One hidden turn or mirror swaps the rows below in pairs. Which row is each named row swapped with?
The rows were stretched afterwards, more along some directions than others.
vig: [-0.76 -0.76  0.44  0.52  2.05 -0.06  0.57 -0.08  0.37  0.05 -0.56 -1.49
  0.95  0.47  1.15  1.65  0.34  0.95]
Vedu: [-1.22 -0.44 -3.25  1.73 -0.19 -0.47  0.67 -0.02  1.20  1.05  1.59  0.18
 -2.39 -0.38  1.17 -0.07 -1.71 -0.50]
muni: [-0.11  0.99 -1.31  2.84  0.51  1.97  1.32 -2.74  2.49  0.58 -1.18  0.39
  0.37  0.19  1.44  1.23  1.22 -1.28]
zigul: [-0.41 -0.89 -1.80  0.24 -1.05 -3.36  0.88  0.08  1.97  1.41 -0.07 -3.47
 -2.18 -0.64  0.53 -0.80 -1.58  0.30]
notiv: [-0.65 -0.89 -4.24  2.29 -0.23  1.54 -0.06 -1.97  2.38  0.74  0.10  0.82
 -2.12 -0.34  0.76  1.34 -1.82 -1.90]
lat: [-0.10 -1.32  0.96 -2.47  1.56  0.19  1.18  1.40  0.62  0.72 -0.54 -1.56
 -0.23  0.95  0.39  1.92 -0.62  0.87]
liru: [-0.42 -1.54 -3.40  2.58 -0.09  1.56 -0.52 -2.30  3.10  0.32 -0.11  0.74
 -1.57  0.57  0.86  2.50 -0.94 -3.05]
Fiku: [-3.13  0.15 -3.42  2.68  0.14 -1.11  0.81 -2.18  3.11  0.11  0.59 -2.91
 -1.51 -1.94  1.72 -0.27 -0.55  1.30]
Bitov: [ 0.47  1.19 -1.34  3.55  0.87  1.41  1.87 -3.23  2.78  1.18 -1.26 -0.35
 -0.09 -0.01  1.35  0.89  0.47 -1.08]
vaz: [-0.53 -2.31 -0.19  0.13  0.08  0.72 -1.70 -0.49  1.17 -0.51 -0.51 -0.18
 -1.23  1.05  0.98  2.50  2.84 -1.45]
zivat: [-1.73 -0.63 -0.29  0.05 -0.94 -2.60 -0.29  0.84  0.93  0.96  0.23 -1.17
  0.89  0.17  0.73 -1.10  0.83 -0.25]
der: [-1.94  0.15 -4.39  0.58 -1.37 -0.05  0.35  0.77  1.58 -0.63  1.60 -1.96
 -0.07 -0.16  1.22 -0.90 -3.10  2.00]
nema: [-1.69 -1.95 -3.34  0.32 -0.22 -2.43 -0.25  0.51  2.32  0.63  0.14 -3.63
 -1.50  1.12  0.91  1.29 -2.85  0.55]
digud: [-0.02 -0.92 -3.48  1.80  0.21  1.07 -0.91 -1.37  2.45  0.83 -0.55  1.10
 -1.23  1.02  0.65  1.13 -1.18 -2.38]
tamu: [-3.35  0.24 -3.29  2.03  0.39 -1.56  1.42 -1.76  3.21  0.49  0.70 -3.39
 -1.61 -2.15  1.50 -0.14 -0.99  1.47]
fival: [-1.07 -1.50 -1.12 -0.24  0.89  1.50 -0.92 -0.39  2.02  0.95  0.50  1.93
 -0.13  0.40  0.98  2.26  0.16 -2.78]
beb: [-1.92 -0.89 -4.31 -0.15 -1.12 -2.02  0.23  1.12  1.16  0.82  1.05 -2.52
 -1.26 -0.17  0.84 -1.59 -4.41  1.99]
pof: [-1.72  0.55 -2.23 -0.33  1.64 -0.50  1.59 -0.71  1.96  0.98 -0.12 -1.87
 -0.45 -0.61  1.58  2.28 -1.37  0.42]
funod: [-1.64 -0.58 -1.09  0.88 -1.89 -2.44 -0.89  0.14  1.68  0.66  0.18 -1.76
  0.75 -0.08  0.47 -1.37  0.87 -0.54]
kesaz: [-3.20  0.25 -0.43  0.39  0.35  0.15  1.63 -0.27  1.43  0.48  2.20  1.41
  1.39 -3.16 -0.44 -1.58 -0.74 -0.55]
fupiz: [ 0.29 -1.29  1.49 -2.03  1.40  0.53  0.85  1.27  0.03  0.11 -0.62 -1.11
  0.45  1.03  0.32  1.59  0.35  0.55]
Rav: [-1.03 -0.43 -4.73  2.47 -0.83  1.51  0.23 -1.83  2.20  0.55  0.32  0.52
 -2.43 -0.51  0.78  0.85 -2.12 -1.25]
Pak: [-0.37 -2.45 -0.67 -0.43 -0.49  0.47 -1.79 -0.31  1.65 -0.20 -0.73 -0.62
 -1.72  1.03  0.94  2.75  2.26 -1.76]
rubav: [-3.37 -0.14 -3.80  2.07 -0.37 -1.97  0.72 -1.93  3.50  0.79  0.51 -3.40
 -2.01 -2.14  1.63 -0.17 -1.01  0.82]
bitig: [-2.86  0.55 -1.22  0.44  0.31  0.52  2.16 -0.92  2.30  0.99  1.71  0.95
  0.93 -3.23 -0.17 -1.14 -1.54 -0.75]
Vum: [-0.17 -1.72 -1.13 -0.59  0.32  1.60 -0.68 -0.54  1.85  1.15  0.19  2.19
 -0.30  0.89  0.40  2.16 -0.29 -2.42]
fuso: [-3.11  0.20 -1.07  0.61  0.14  0.15  1.48 -0.74  2.01  0.47  2.13  1.24
  1.02 -3.25 -0.15 -1.37 -0.66 -0.99]
Gono: [-2.22 -1.73 -1.88 -1.47  1.07 -2.24 -0.46  1.39  1.91  1.38  0.01 -3.41
 -1.41  1.27  1.55  2.06 -1.37  0.98]
Kamis: [-2.91 -1.10 -1.48 -2.38 -0.40 -0.97 -0.08  1.05  2.03  2.08  1.53  0.45
 -0.93 -1.06  0.68 -1.10 -0.63 -0.82]
dezel: [-2.09 -1.40 -4.22 -0.45 -0.83 -2.26 -0.03  1.18  1.68  1.01  0.60 -3.34
 -1.64  0.17  0.76 -0.74 -4.01  1.88]
mik: [-1.60  0.00 -4.52  0.26 -1.14 -0.36  0.98  0.77  1.87  0.05  1.42 -1.42
  0.02  0.19  1.26 -0.89 -4.19  2.14]
bavav: [-0.16 -0.27 -1.46  1.54 -0.20 -2.78  1.66 -0.59  2.24  1.64  0.05 -2.93
 -1.51 -0.72  0.63 -0.68 -0.97  0.03]
Fiv: [-1.33 -0.62 -4.14  1.84 -0.92 -0.17  0.42 -0.42  1.94  0.81  1.24  0.50
 -2.20 -0.02  1.09  0.65 -1.87 -0.78]
sokib: [-0.44  0.51 -3.22  2.69 -1.72  1.23  0.81 -2.52  3.93 -0.39 -0.42 -1.94
 -0.40 -0.88  0.51  0.35  0.14 -0.73]
Lalef: [ 0.17 -1.09  0.99 -1.51  1.56  1.11  1.49  0.55  0.67  0.43 -0.83 -0.91
  0.08  0.74  0.50  2.07 -0.42  0.66]
monar: [-0.38 -1.33  1.42 -1.93  1.78  0.30  0.85  1.38  0.04  0.19 -0.17 -0.95
  0.59  0.93  0.32  1.54  0.14  1.01]
dar: [-0.12  0.61 -3.01  1.79 -1.36  2.15  1.44 -2.52  3.71 -0.21 -0.72 -1.40
 -1.10 -1.00  0.19  0.97 -0.66 -0.85]
Ladi: [-1.85 -2.05  0.05  0.46 -0.16  0.86 -1.63 -0.26  1.30  0.21  0.26  0.87
 -0.42  0.11  0.54  0.64  2.65 -1.51]
Dutog: [-1.23 -1.35 -3.64 -0.02 -0.09 -2.73 -0.93  1.08  1.78  0.99 -0.46 -3.13
 -1.46  1.64  0.77  0.28 -2.62  0.77]
getuk: [-0.86 -2.65 -0.50 -0.45 -0.99  0.10 -1.85 -0.02  1.39 -0.37 -0.67 -0.79
 -1.59  0.85  0.73  2.36  2.37 -1.47]
suzad: [-0.14 -2.32 -0.14 -0.09 -0.24  0.42 -1.55 -0.33  1.17 -0.32 -1.07 -1.04
 -1.92  1.27  0.94  2.66  2.95 -1.52]
fid: [-0.97 -1.76 -2.32 -1.23  0.55 -1.81 -0.37  0.66  1.97  1.26 -0.54 -3.30
 -1.43  1.90  1.42  2.11 -1.94  1.49]

mik pairs with Fiv
dezel pairs with notiv
fid pairs with Vum
Dutog pairs with digud
nema pairs with liru
Rav pairs with beb
vig pairs with Ladi
sokib pairs with bavav

One hidden turn or mirror swaps the rows below in pairs. Which row is each named row swapped with?
The rows were stretched afterwards, more along some directions than others.
Nak: [ 0.21  0.37  0.09  0.97 -0.15 -0.72 -0.41  1.39  1.00 -0.43 -1.09  1.47
  0.51 -1.96  0.30  0.04  0.98  0.61  1.18  0.03]
veb: [-0.98 -0.39  0.79 -0.37 -0.18  0.48  0.56 -1.17  0.00  1.30  0.00  1.27
 -1.57 -0.25 -0.79 -1.51 -0.50 -0.59  0.93 -0.89]
Dadus: [-0.78 -0.52 -0.36 -1.18 -0.24  1.24  1.40 -0.91  0.60 -0.17  1.51 -0.72
 -2.54 -1.21 -0.58  0.64  0.31 -0.02 -0.27 -0.60]
Kaseb: [-0.44  0.27 -1.73 -0.16  0.22 -0.18 -0.26  0.16 -1.02 -1.06  1.51 -0.54
  0.83 -0.16 -0.17  1.95 -0.13 -1.19  0.77 -0.74]
fakad: [ 0.01 -0.89 -2.32 -0.13 -0.30 -0.84 -0.44  0.73 -0.81 -0.69  1.24 -0.50
  1.08 -1.48  0.97  2.09  0.39 -0.14 -0.04 -1.39]
dok: [-0.82 -1.05 -0.37 -0.70 -0.11  1.37  2.08 -0.92  0.17 -0.96  1.29 -0.44
 -2.65 -0.64 -0.08  0.28 -0.35 -0.44  0.13 -1.22]
Bafo: [-0.59  1.22 -0.86  0.81 -0.86 -0.91 -1.66  1.22  0.64  0.65 -1.25  0.86
 -0.27 -1.85  0.78  0.85  0.92  0.75 -0.95  0.25]
valo: [-0.75 -1.41  0.68 -0.33 -0.14 -0.19  0.78 -0.74  0.04  0.50 -0.01  2.05
 -1.17  0.02 -0.87 -1.08 -0.64 -0.46  1.38 -0.39]
gurep: [ 0.52  0.68  0.47  1.79 -0.98 -0.93 -0.88  0.22 -0.01  0.64 -0.17  0.61
 -0.83 -0.84  0.31  1.35  1.08  0.28  0.11  0.72]
vilib: [-1.17 -0.75 -0.43 -1.09  0.50  1.19  2.07 -1.05 -0.14 -0.86  1.68 -0.68
 -2.21 -0.73  0.51  1.55 -0.01 -1.02 -0.36 -1.28]
Nado: [-1.41 -0.53  0.80 -0.24 -0.40  0.27  0.32 -1.02 -0.06  1.04  0.09  1.36
 -1.49 -0.35 -1.19 -1.62 -0.93 -0.17  1.08 -0.51]
zik: [-0.77 -0.88 -0.65 -0.96 -0.11  1.22  1.84 -0.92  0.35 -0.98  1.41 -0.53
 -2.47 -0.41  0.11  0.78 -0.29 -0.62  0.20 -0.92]
Mekig: [-0.46  1.04  0.03  1.33 -0.61 -0.75 -1.04  1.38  0.12  0.22 -1.18  1.20
 -0.35 -0.52  0.44  2.28 -0.13  0.20  0.15 -0.21]
vavud: [-0.51  0.26 -0.18  0.75 -0.20 -1.27 -0.98  1.96  0.81  0.60 -0.66  1.76
 -0.01 -1.33  0.68 -0.23  1.40  1.49  1.22  0.69]
Tup: [-0.80  0.10 -1.41  0.46  0.61  0.11 -0.64 -0.90 -1.00 -0.25  2.04 -0.25
  1.38 -0.52  0.11  2.25 -0.32 -1.09 -0.32 -0.71]
falin: [-1.49 -0.48  0.94  0.04 -0.02  0.42  0.94 -1.23  0.16  0.80 -0.25  1.05
 -1.66 -0.63 -0.92 -2.39 -0.44 -0.34  1.54 -0.64]
Lil: [-1.30 -0.81  0.63 -0.16  0.01  0.31  0.64 -1.06  0.23  0.57  0.18  1.40
 -1.49 -0.38 -1.32 -1.94 -0.50 -0.45  1.59 -0.68]
Nole: [-1.36 -0.10 -0.40 -0.90  0.07  1.33  1.62 -1.56  0.03 -0.90  1.70 -0.90
 -2.68 -0.43 -0.32  0.02 -0.25 -0.51  0.12 -0.73]
nar: [-0.19 -1.18 -1.59  0.05  0.82 -0.25 -0.20  0.48 -0.32 -1.79  2.27  1.06
  1.58 -1.67  1.08  0.74  0.43 -1.08  0.96 -1.24]
giriz: [-1.25 -0.67  0.67  0.05 -0.26  0.25  0.77 -1.06  0.15  0.18  0.06  1.79
 -1.82 -0.75 -0.99 -2.10 -0.72 -0.15  1.45 -0.51]
Rudaz: [-0.79 -1.01  0.57 -0.10  0.02  0.03  0.48 -0.84  0.10  1.06  0.04  1.65
 -1.32 -0.25 -1.20 -1.79 -0.50  0.12  0.84 -0.45]
tobil: [-0.99 -0.07 -1.21  0.18  0.92  0.98  0.33 -0.54 -1.06 -0.89  2.01 -0.44
  1.25 -0.94 -0.39  0.99  0.23 -1.09  1.13 -0.92]
Tomu: [ 0.42  0.49  0.36  0.68 -0.19 -0.50 -0.87  1.27  0.97  0.44 -1.08  1.43
  0.69 -0.74  0.27  0.68  0.41  0.94  0.66 -0.09]
mibi: [ 0.08  0.19 -0.15  0.90 -1.39 -0.69 -1.54  1.53  1.11  0.27 -1.10  0.63
 -0.85 -1.02  0.09  0.11  1.21 -0.29  1.25  0.25]
Lum: [ 1.01 -0.39 -0.68  0.81 -1.00 -1.11 -1.00  1.98  0.87  0.54 -1.11  1.70
 -0.52 -1.84  0.31  1.14  1.37  0.22  0.14  0.38]
Damu: [-1.11 -0.40 -0.10 -0.75  0.26  1.44  2.02 -1.49 -0.27 -1.10  1.36 -1.05
 -2.55 -0.30  0.19  1.26 -0.57 -1.06 -0.28 -1.16]
Sog: [-1.11 -0.21 -2.02  0.79 -0.08 -0.39  0.11 -0.09 -0.91 -1.37  1.77 -0.42
  1.04 -1.34 -0.28  0.89 -0.72 -0.56  0.84 -0.88]
Vid: [-0.85  0.25 -1.93  0.04  0.20  0.41  0.56 -0.05 -1.14 -1.26  1.15 -0.01
  1.10 -1.92  0.57  1.23 -0.23  0.09  0.95 -0.85]
Patot: [-0.44 -0.71 -0.73 -0.89 -0.06  1.36  1.83 -1.25 -0.01 -0.50  1.52 -0.73
 -2.38 -0.62 -0.09  0.96 -0.15 -0.38 -0.41 -1.39]
rakul: [-0.72 -0.16 -1.56  0.35  0.44 -0.54 -0.21 -0.24 -1.02 -1.27  1.72 -0.54
  1.27 -1.32  0.96  1.71  0.44 -0.63  0.24 -0.97]
buso: [-0.74 -1.23  0.38 -0.19 -0.38 -0.04  0.39 -1.43  0.06  0.77  0.04  2.16
 -1.24 -0.26 -0.81 -1.34 -0.58 -0.09  1.14 -0.01]
Tem: [-1.31 -0.78  0.46 -0.42  0.16  0.34  0.89 -0.98  0.25  0.74 -0.20  1.86
 -1.12 -0.70 -1.08 -1.69 -0.35 -0.43  1.41 -0.53]
vugu: [-1.38 -0.51  0.64 -0.24 -0.20  0.66  0.63 -1.31  0.07  0.92  0.36  1.20
 -1.61 -0.13 -1.46 -2.17 -0.66  0.03  1.21 -0.57]
zuvu: [-1.59  0.12 -1.59  0.45  0.35  0.15  0.41 -0.88 -0.93 -0.77  1.42 -1.10
  1.29 -0.99 -0.18  1.23  0.03 -1.31  1.01 -1.15]
big: [-1.48 -0.31 -0.58  1.01  0.78  0.96  0.07 -0.84 -1.17 -2.12  1.73 -0.83
  1.27 -0.71  0.57  2.20 -1.60 -2.10  0.47 -1.34]
zubit: [ 0.49  0.36  0.30  0.60 -1.49 -0.41 -0.74  0.66  1.30  0.71 -1.15  1.18
 -0.27 -1.67  0.40  0.52  1.57  1.30  0.71 -0.08]
kugit: [-0.09 -0.74 -1.23  1.03  0.70  0.06  0.71 -0.64 -0.52 -1.50  1.61 -0.20
  1.32 -1.80 -1.26 -0.01 -0.06 -0.89  1.52 -0.23]
galiv: [-1.16 -1.38 -0.02 -0.64  0.89  1.66  2.90 -1.32 -0.26 -1.89  2.03 -0.92
 -1.96 -1.00  0.41  0.28 -0.55 -1.42  0.78 -1.63]
bedul: [-1.05 -1.50 -0.68 -0.75  0.89  1.26  2.42 -0.87 -0.07 -1.40  1.76 -0.73
 -1.96 -0.84  0.43  1.00 -0.60 -1.40 -0.13 -1.67]
Rudov: [-1.39 -0.65  0.55 -0.33 -0.14  0.75  0.47 -0.98 -0.05  0.80  0.43  1.72
 -1.41 -0.55 -0.93 -1.25 -1.21 -0.44  0.87 -0.81]
Bis: [ 0.01 -0.31  1.17  1.11  0.30 -0.20  0.81  1.43  0.35 -1.03 -0.61  1.05
  0.11 -1.37  0.71  1.08  0.52 -0.80  1.36 -0.23]
fevul: [-0.81 -1.56 -1.02 -0.02  0.79 -0.28  0.53 -0.05 -0.36 -1.63  1.59 -0.25
  1.91 -1.70  0.00  0.48  0.15 -0.42  0.79 -0.71]
muke: [ 0.40  1.07  0.63  1.06 -1.09 -0.77 -0.82  1.26  0.53  0.31 -0.64  1.25
 -0.61 -0.40  0.19  0.36  0.52  0.53  0.81  0.69]
pafi: [-1.14 -0.06 -0.61  0.64  1.25  0.78  1.34 -0.90 -1.46 -1.26  1.65 -1.34
  1.52 -0.73 -0.48  0.63 -0.44 -2.05  1.52 -0.81]
lun: [-0.88 -0.88 -0.95 -1.13 -0.36  0.82  1.12 -0.54  0.33 -0.27  1.21 -0.33
 -2.79 -0.27  0.29  0.73 -0.03 -0.64 -0.31 -0.67]
Geza: [-0.25 -0.30  0.41  1.93 -0.07 -0.31  0.70  1.18  0.07 -0.35 -0.45  0.70
 -0.30 -1.55  0.85  1.25  0.60 -0.72  1.44 -0.67]
zuki: [-0.20 -0.09 -0.45  1.49 -0.53 -0.69 -0.60  1.67  0.32  0.31 -1.48  1.44
 -0.50 -1.45  0.65  1.21  1.04  0.41  0.47  0.23]
toka: [-1.10  0.06 -0.41 -1.21 -0.18  1.48  1.64 -1.36  0.11 -0.14  1.26 -1.21
 -2.46 -0.44 -0.55  1.50 -0.26 -0.48 -0.48 -1.10]

Tup pairs with Lum
muke pairs with Sog
zik pairs with Nado
Rudov pairs with lun
Lil pairs with Damu
valo pairs with toka
rakul pairs with Nak
pafi pairs with Geza
vilib pairs with Tem

